In the rows, 128 means zero.
The rows of A fall into several groups, and each row is roughly a mix of its group's hidden directions.
A (140 x 11):
[[111 119  68 139 133  86 125 138 146 156 101]
 [ 93 117 179  94 135 125 131 122 136  81 147]
 [121 143  68 112 173 163 139 144 137 126 131]
 [124 122 175 157 114  75  95 109 115 115 123]
 [126 161 148 123 119 131 108  90 180 162 103]
 [113 123  51 131 158 119 120 140 142 115 140]
 [ 99 145  68 125 160 158 148 152 128 116 138]
 [129 115 182 144 108  84 120  94 123 120 100]
 [108 148 182 121 164 116 101 143 118  92 114]
 [105  88 169 118 116 100 132  86 154 110 115]
 [127 124 192 132 160 107 130 122 125 137  82]
 [ 84 102 136 122 125 151  77 107 127 110  94]
 [107 149 120 136  67 109  91 131 129  94 142]
 [111 112 106 157 121 128 171  90 107 129  81]
 [139  84  99 157  88 121  95 119 129 102 152]
 [156 128  73 124 111 156 164 162 108 132 133]
 [151 179 125 147 133 128 110 139 141 186 110]
 [130 129 130 160 105 108 120  82 142 167 172]
 [166 167 141 145 140 119 123 148 123 183 102]
 [124 101  95 104 139 149 113 166 114  86 163]
 [133 128 108  91 154 170 150 161 145 167 115]
 [132 118 129 143  99 133 128  52 148 123 106]
 [123  85 122 103 112 137 109 104 128  72 158]
 [164 105  92 148 112 151 141  90 109 166 122]
 [149 149  92 110 107 164 115 132 113 123 184]
 [108 146 189 132 143  94  95 118 143 133 103]
 [ 87 113 132 117 168 122  94 157 156  92 124]
 [ 96 119 186 127 124 145 105  96 157 126 103]
 [152 153 142 157 102  74 108 111 156 141 108]
 [115 146 206 119 133 122 118 110 111 121 108]
 [140 159  88 126 135 139 157 126 134 192 134]
 [150 123 196 132 118 110 114 137 149 136  90]
 [178 137 150 114 121 169 115 141 170 154 121]
 [102 118 199 116 151 110 111 125 140 114 109]
 [126 107 125 100 147 122 171  87 177 113 134]
 [159 154 143 140 138 102 119 114 145 193 111]
 [104 110 123 114  92 136 176  89 117  96 148]
 [151 112 166 150  92  98 129 101 134 169 106]
 [107 107 163 113 149 104 100 140 176 126  92]
 [ 94  95 103 109 110 116 189 110 121 125 131]
 [162 165 114 154 126 141 149 130  87 175 131]
 [143 132  88 100 139 172 164 170 117 133 131]
 [143 116  65 135 127 153 135 144 104 131 171]
 [169 147  84 133 112 131 166 136 140 171 123]
 [155 107 163 132  89 134 143  96  92 114 162]
 [155 148 163 136 111 114 129  97 157 178 104]
 [120 158  94 134 150 134  74 161  96 138 122]
 [144 151  84 107 151 144 150 180 115 113 147]
 [141 172 162 120 164 114 115 165 141 163 120]
 [180 169 124 135 122 148 122 133 107 176 119]
 [128 102  96 131  70 137 111  94 125 110 158]
 [119 138 115 135 140 144  70 112 172 131  89]
 [151 157 112 144 154  87 127  87 131 162 157]
 [149 166 105 161 112 133 121 122  66 134 135]
 [162 168 154 148 129 130 121 126 104 181 103]
 [124 163  78 118 141 155 157 162 110 142 152]
 [ 87  77 117 121 123 120 125 132 110  75 142]
 [146 146 102 170 121  80 145 127 104 168 132]
 [134  98 131 152  74 121 138 102  98 133 168]
 [107  99 150 113 114 145 134 131  86  72 147]
 [149 135 169 147  98  77  99 135 135 134 100]
 [ 86 113 151 116 157 129 121 130 127  67 151]
 [ 97 110 125 108 105 131 104 116 128  62 153]
 [156 122  78 156 108 132 151 120 129 180 123]
 [131 158  69 132 151 140 126 178 122 142 119]
 [154 144  92 124 119 155 187 125 133 157 147]
 [ 94 126 161 138 139  74 114 150 117  91 108]
 [169 125  91 173  89 124 135 100 140 135 139]
 [108 112 147 127 116  69 164  94 139 105 132]
 [135 130  70 167 130  82 146 115 144 125 126]
 [159 176  90 156 133 123 151 104 151 138 106]
 [129 190 132 121 155 111 142 117 157 154  95]
 [178 133 131 135 105 149 189 121 129 139 147]
 [109 158 163 118 148 100  98 130 146 170  95]
 [136 168 153 149 153  92  88 145 136 159 143]
 [125 169 179 133 150 136  94 128  99 131  97]
 [104 103 167 122 137  89  83 149 141 113 102]
 [ 89 107  91 123 143 161  96 152 109  99 146]
 [105 141 131 119 170 108  79 164 141 160 130]
 [165 114 182 149  97 150 133 146  97 117 124]
 [162 116 149 141  92 173 115 100 158 155 122]
 [163 151 149 131 140 138 153 130 123 197 129]
 [ 97 102  89 113 135 105  97 131 164  92 145]
 [146 111 175 145  68 113 149 114 112 128 135]
 [ 89  98  67 133 130 122 140 132 152 116 156]
 [122 111  74 150  79 134 151  96 123 133 132]
 [ 90 101 167 104 144 114 117 127 146  76 130]
 [161 124  90 132 107 179 155 148  97 131 139]
 [143 104 111 150  98 148 108 123  94  71 139]
 [116 130 158 121 151 127  98 124 178 136  76]
 [124 162 176  85 160 138 149 149 135 133 108]
 [107 100 164  89 158 113 116 162 139 123  93]
 [110 143 165 106 165  92 125 151 153 164 112]
 [123  81 111 129 109 148  87 149  98 122 167]
 [103  94 139 109 126  86 152 160  86 121 108]
 [107 148 114 101 109 122 163 159 151 110 180]
 [163 181 185 135 135 124 131 137 119 139 118]
 [ 99  91 128 122 124 119 158  95 162  96 164]
 [116 122 194  95 138 124 100 150 141 120 105]
 [ 93  89 105 113 161 137  99 160 120  93 127]
 [149 161  67 149 120 144 133 105 131 125 163]
 [107  78  82 123 154 139 154 118 138  95 124]
 [129 120  71 132 140 155 179 120 120 109 151]
 [140 110  64 140 123 148 140 127 126  84 154]
 [105 103  73 125 146 152 106 121 109 113 169]
 [160 147  75 145 111 133 163 107 128 123 164]
 [105 103 186 141  99 107 120 103 123 102 149]
 [164 184 150 129 108 142 116 131  99 163 141]
 [149 144 181 112 143 150 110 152 137 168  99]
 [142 100 125 153  84 115 143  67 124 116 125]
 [127 115  87 109 119 187 162 146 115 110 138]
 [162 109  79 117 101 159 166 138 106 131 137]
 [149  99 102 111 113 188 155 148 108 134 115]
 [108 137 194 121 139 110 107 126 135 146  87]
 [145 133  69 127 107 152 156 130 130 154 167]
 [ 89 106 123 106 143 122 113 145 149  66 144]
 [146 153  65 120 144 149 137 155 117 161 139]
 [136  87 137 121  78  98 119 104 136  87 141]
 [109 163 190 129 147 129 123 157 150 105 113]
 [160 176 121 141 119 129 155 146 117 183 129]
 [154 129 104 134 112  95 177 103 162 161 129]
 [167 146  85 138 115 128 127 131 117 186 111]
 [154 137  98 150 115 126 134 136  73 128 178]
 [164 156 168 150  96 132 111 135  90 156 125]
 [149 158 149 125 121 182 102 162 104 143 108]
 [123  71 131 128  98 130 150  98 138  84 141]
 [142 110 154 146  67  93 110 104 141 147 125]
 [119 144 193 145 120  90 108 116 145 142 105]
 [ 89  85 110 122 127 116 160 115 122  81 151]
 [128  99 113 115 107 158 173 155  97  91 143]
 [167 126 123 167  77 112 131 116  98 137 155]
 [111  98 119 110 116 162 168  90 135 143 168]
 [ 93 127 150  97 162  79 141 132 165 121 124]
 [142 185 134 110 149 178 134 117 140 136 100]
 [111  87 159 152  95 106 107  91 119  99 126]
 [117 143 166 133 157  92 161 157 148 148  95]
 [115 104  86 115 111 143 175 147  94 102 146]
 [ 95 125 187 132 138 134  95 109 129  97 155]
 [139  92 133 130  95 127  65 111 148 132 152]
 [142 175 122 149 119 116 154 177 150 156 110]]
Each list below has one row that fits no group; the rest each fit one group, if only roughly. Name that row.
  * Q_103: [146 152 173  94 136 146 120 146 167 160 108]
  * Q_524: [174 155 107 150  92 105 139 146 127 170 128]
  * Q_346: [109 100 180 137 107 113 103 109 108 136  86]
  * Q_222: [106  91 129 138 104 136 125 145  95  72 156]
  * Q_328: [163 179 107 153 107 132 116 140 102 166 117]
  * Q_442: [ 96 105 136 116 163 111 116  90 143  87 162]
  * Q_137: [148 115 105 149  97 142 160 116  82 109 167]
  * Q_840: [146 117  73 135 148 141 186 133 119 144 126]
  * Q_801: [157 130 139 162  92 103 151 114  89 167 129]
  * Q_162: [171 152  82 119 136 161 152 122 141 164 121]
  * Q_697: [132 134 166 154  97  95 115  77 102 118 138]
  * Q_525: [106 106 101 102 125 148 129 124 133  62 155]
  * Q_212: [121 103  84 107 140 121 181 125 159 101 137]
  * Q_398: [161 167 117 145 115 151 107 145 120 183 111]
 => Q_697
  * Q_143: [117 130 158 160 122  79 108 102 138 160  95]
  * Q_255: [146 152  88 112 171 154 153 164 111 126 147]
  * Q_132: [108  99 169 128 103  98  85 112 162 122 120]
  * Q_928: [117 123 197 117 135 102 134 119 129  86 115]
  * Q_46: [114  58 136 122 114 124 115  92 151 119 146]
  * Q_890: [120 130  94  98 150 136 138 163 135  77 162]
  * Q_614: [113 149  89 122 108 162  89 127 108  93 158]
  * Q_751: [165 146 144 140  96 113 173 107 153 165 132]
  * Q_832: [120 107  71 104 140 181 110 142 126 130 120]
  * Q_716: [145 113 151 118 126  98 203 121 123 134 123]
  * Q_574: [120  95  71  96 140 157 151 142 141 114 109]
  * Q_827: [145 141 175 127 121 116 105 124 165 176 102]
  * Q_849: [124 162 167 110 149 159 100 172 103 130 135]
  * Q_912: [ 96 117 161 128 124  78 122 102 164 114  97]
 => Q_849
  * Q_118: [128 164 172 121 172 115 112  99 161 140 123]
  * Q_84: [139 159 123 132 133 121  99 144 141 184  81]
  * Q_752: [169 147 153 154 124 124 104 140 143 173  90]
  * Q_270: [157 167 108 138 128 154 161 133 107 179 143]
  * Q_557: [117 151 186 119 151 106 104 168 148 136 121]
  * Q_90: [ 90 111 182 100 145 128 112 133 149  93 140]
  * Q_123: [153 150 123 135 142 138  73 122 127 165  84]
  * Q_28: [123 148 122  91 170 155 173 154 125 121 155]
  * Q_163: [181 149  98 128 154 132 108 167 120 159 137]
  * Q_342: [122 149  96 137 122 156 120 106  98 114 189]
  * Q_364: [ 92 130 170 131 139  98  86 109 148  98 113]
  * Q_41: [125 145 209 138 120 117 108 114 132 129 118]
 => Q_342
  * Q_826: [ 82 104 150 112 107 103  79 126 108 113 149]
  * Q_584: [126 100 145 154  83  84 130  94 137  98 124]
  * Q_665: [123 133  69 130 121 180 133 106 114 136 154]
  * Q_80: [106 178 126 107 150 144 145 107 159 170 113]
  * Q_472: [129 102  74 106 116 174 157 139 150 133 122]
  * Q_369: [ 92 129 103 126 168 139  80 123 154 153 104]
  * Q_217: [142  98 121 139  96 102 162  82 127 131 167]
  * Q_947: [158 104 125 136  79 135 132 133  89 119 175]
  * Q_77: [112  85 106 135 122  96 104 151 108  82 151]
  * Q_40: [160 144 108 105 136 174 166 145 102 158 119]
  * Q_213: [108 175 142 103 163 166 125 129 153 149 104]
  * Q_314: [144 101 152 159 115 103 113 105 127 167  80]
 => Q_40
  * Q_932: [122 132 121  88 161 158 157 142 132  95 173]
  * Q_771: [109 109 153 121 136 131  79 133 130  82  86]
  * Q_445: [ 99  96 164 133 119 101 121 105 111  82 156]
  * Q_235: [136 142 152 130 149 107 117 154 128 198 110]
  * Q_687: [154 184 139 143 137 122 155 147 114 171 108]
  * Q_868: [144  85 155  98 135 132 138 126 146 155  75]
  * Q_909: [ 84 117  92 114 147 128 161 154 152  90 132]
  * Q_304: [114 113 112 125 140 157 104 135  84  88 173]
  * Q_107: [125 118  92 110 126 160 159 143 105 145 183]
  * Q_264: [104 144 192 125 141 149  89 139 132 110 111]
  * Q_236: [110 145 152 106 156 137 110 171 169 130  90]
  * Q_571: [116 131 181 152 120  80 134 122  94 120 104]
  * Q_406: [165 158  83 120 146 173 135 147 114 150 137]
 => Q_236
  * Q_561: [ 92 116 140 149 166  93 122  82 152 108 127]
  * Q_153: [148 148 108 118 144 136 136 172 106 188 114]
  * Q_57: [ 81 124 160 124 149  97  95 102 161 114 122]
  * Q_266: [153 174 121 119 158 118 131 140 156 183 128]
  * Q_624: [175 142  92 122 110 167 157 134 126 166 132]
  * Q_635: [155 156 169 141 126 144  93 130  74 131 135]
  * Q_247: [124 136 189 147 122 110  97  98 100 124 155]
  * Q_685: [125 119 165 121 115 108 152  97 186 112 104]
  * Q_456: [131 117 119 180  94 103 145  99  86 146 132]
  * Q_392: [ 97  80 113 101 133 101 123 133 133  75 127]
 => Q_561
  * Q_681: [115 119  89 159 103 115 107  98 104  96 164]
  * Q_503: [139 158 140 120 130 181 151 167 112 166 126]
  * Q_210: [130 158 100 149 169 121 165 123 121 174 107]
  * Q_135: [155 124  64 141 118 163 122 131 106 154 145]
  * Q_453: [124 127  93 116 154 157 140 155  94  88 165]
  * Q_596: [134 151 122 168 115  77 142 145 100 125 168]
  * Q_481: [137 136 148 149 166  95 101  90 167 134 152]
  * Q_67: [105 104 197 122 157 129 114 102 133 129 113]
  * Q_428: [158 105 184 132 103 131 139  97 139 124  90]
  * Q_637: [139 165 107 118 155 162 132 133 176 165 114]
  * Q_498: [ 90 107  68 139 152 108  94 131 137 120 127]
  * Q_240: [117 141 184 107 139 159 116 149 121 125  81]
  * Q_22: [160 139 100 133  98 160 173 102 130 105 154]
 => Q_481
  * Q_784: [110 132 164  93 157 152  90 164 106 117 115]
  * Q_170: [129  73 174 141 102 118 103 123 115 107 105]
  * Q_458: [142 151 190 136 109 121 116 117 147 156  91]
  * Q_258: [ 89 126 163 131 147  82 136 144 137  81 126]
  * Q_288: [151 122 161 167 107 129 111 100  75 134 145]
  * Q_957: [ 92 112 171 149 135 102  99 116 140 126  82]
  * Q_870: [153  74 106 118 112 127 178 112 139 127 153]
  * Q_280: [106  77 137 106 155 128 170 106 131  93 123]
  * Q_937: [168 117 107 137  80 156 112 119 134 117 173]
  * Q_165: [171 146  83 138 148 145 163 136 104 157 118]
  * Q_302: [142  88 105 111 132 132 191 110 120 101 138]
  * Q_761: [151 121 151 164  93 119 103 121  72 132 110]
  * Q_381: [ 86 132 134  84 173 110 118 156 147 116 108]
  * Q_199: [ 73 113 153 142 141 101  94 128 122  90 144]
  * Q_309: [125  92 181 121 116  99 104 144 161 111 108]
 => Q_288
  * Q_647: [100 100 169 114 143 101 115  87 142  90 132]
  * Q_220: [ 94 105  98 108 141 167 148 139 166  98 145]
  * Q_321: [ 98  90 121 109 162 143 134 114 128  69 125]
  * Q_837: [152 160  91 143 126 117 114 156 118 177  95]
  * Q_408: [155 149  98 118 156 170 100 112 116 169 144]
  * Q_871: [119 138 198 141 126 112  90 117 105 116 128]
  * Q_819: [154 165 173 124 129 139  83 139 114 161 144]
  * Q_313: [166 126 167 165 102 108 106 131 123 166 107]
  * Q_30: [164 111  87 122  86 145 146 113 110 130 169]
  * Q_956: [167 129  82 132 114 167 122 144 144 166 106]
 => Q_956
  * Q_267: [132  96 129 124 109 112 139 160 144 184  88]
  * Q_181: [142 185 139 132 152 128  91 168 109 128 110]
  * Q_921: [128 152  76 142 183 150 133 141 126 136 103]
  * Q_276: [174 165 167 140 119 144 107 113 112 165 129]
  * Q_813: [ 84 124 157 125 162  86 116 117 157  97 119]
  * Q_984: [110 110 168 141 127 110 102  91 101 104 169]
  * Q_396: [ 94 145 140 101 181 105 143 148 145 138  94]
  * Q_336: [112 161  90 117 168 148 151 134  99  91 118]
  * Q_273: [115  83 163 132 104  92 109 111 141  93 106]
  * Q_403: [171 122 171 152  82  96 125 122 143 138 133]
  * Q_113: [131 143  65 135 145 120 144 160 102 112 161]
 => Q_267
  * Q_395: [ 83 112 157 114 163 112 113 108 147  83 127]
  * Q_360: [104 111 191 132 123  94 119  99 134 100 134]
  * Q_102: [130 189 171 137 154 112 132 125 103 154 125]
  * Q_556: [135 136 160 161 101  69 127 105 141 141 105]
  * Q_809: [ 93 113 115 135 121 106 103 118 117  65 155]
  * Q_595: [127  84  84 112 144 133 173 124 134  96 145]
  * Q_316: [137 145 102 107 169 156 135 169 104  90 139]
  * Q_602: [149 141 186 124 115 118 104 121 165 148  92]
  * Q_287: [111  79 128 131  93 141 135  89 125 103 167]
  * Q_559: [105 105 173 116 134  88 133 104 155  95 106]
 => Q_102
  * Q_520: [117 127 189 146 112  84 107 127  99 120 114]
  * Q_667: [120 140 194 129 145 102 131 115 116  94 157]
  * Q_666: [129 133 198 115 113 122 104 118 151 110  97]
  * Q_176: [174 164 118 146 118 132 147 110  91 167 145]
  * Q_491: [105 121 168 130 133 122  77 147 111  80 122]
  * Q_200: [150 180 142 127 148 149 144 143 107 179 134]
  * Q_219: [125 113  59 133 131 150 110 147  89 130 139]
  * Q_495: [148 154  98 154  73 118 122 137 125 169 142]
  * Q_339: [104 134 123 102 172 151 142 140 104  73 119]
  * Q_166: [152 173  93 129 160 130 104 160 120 165 131]
 => Q_176
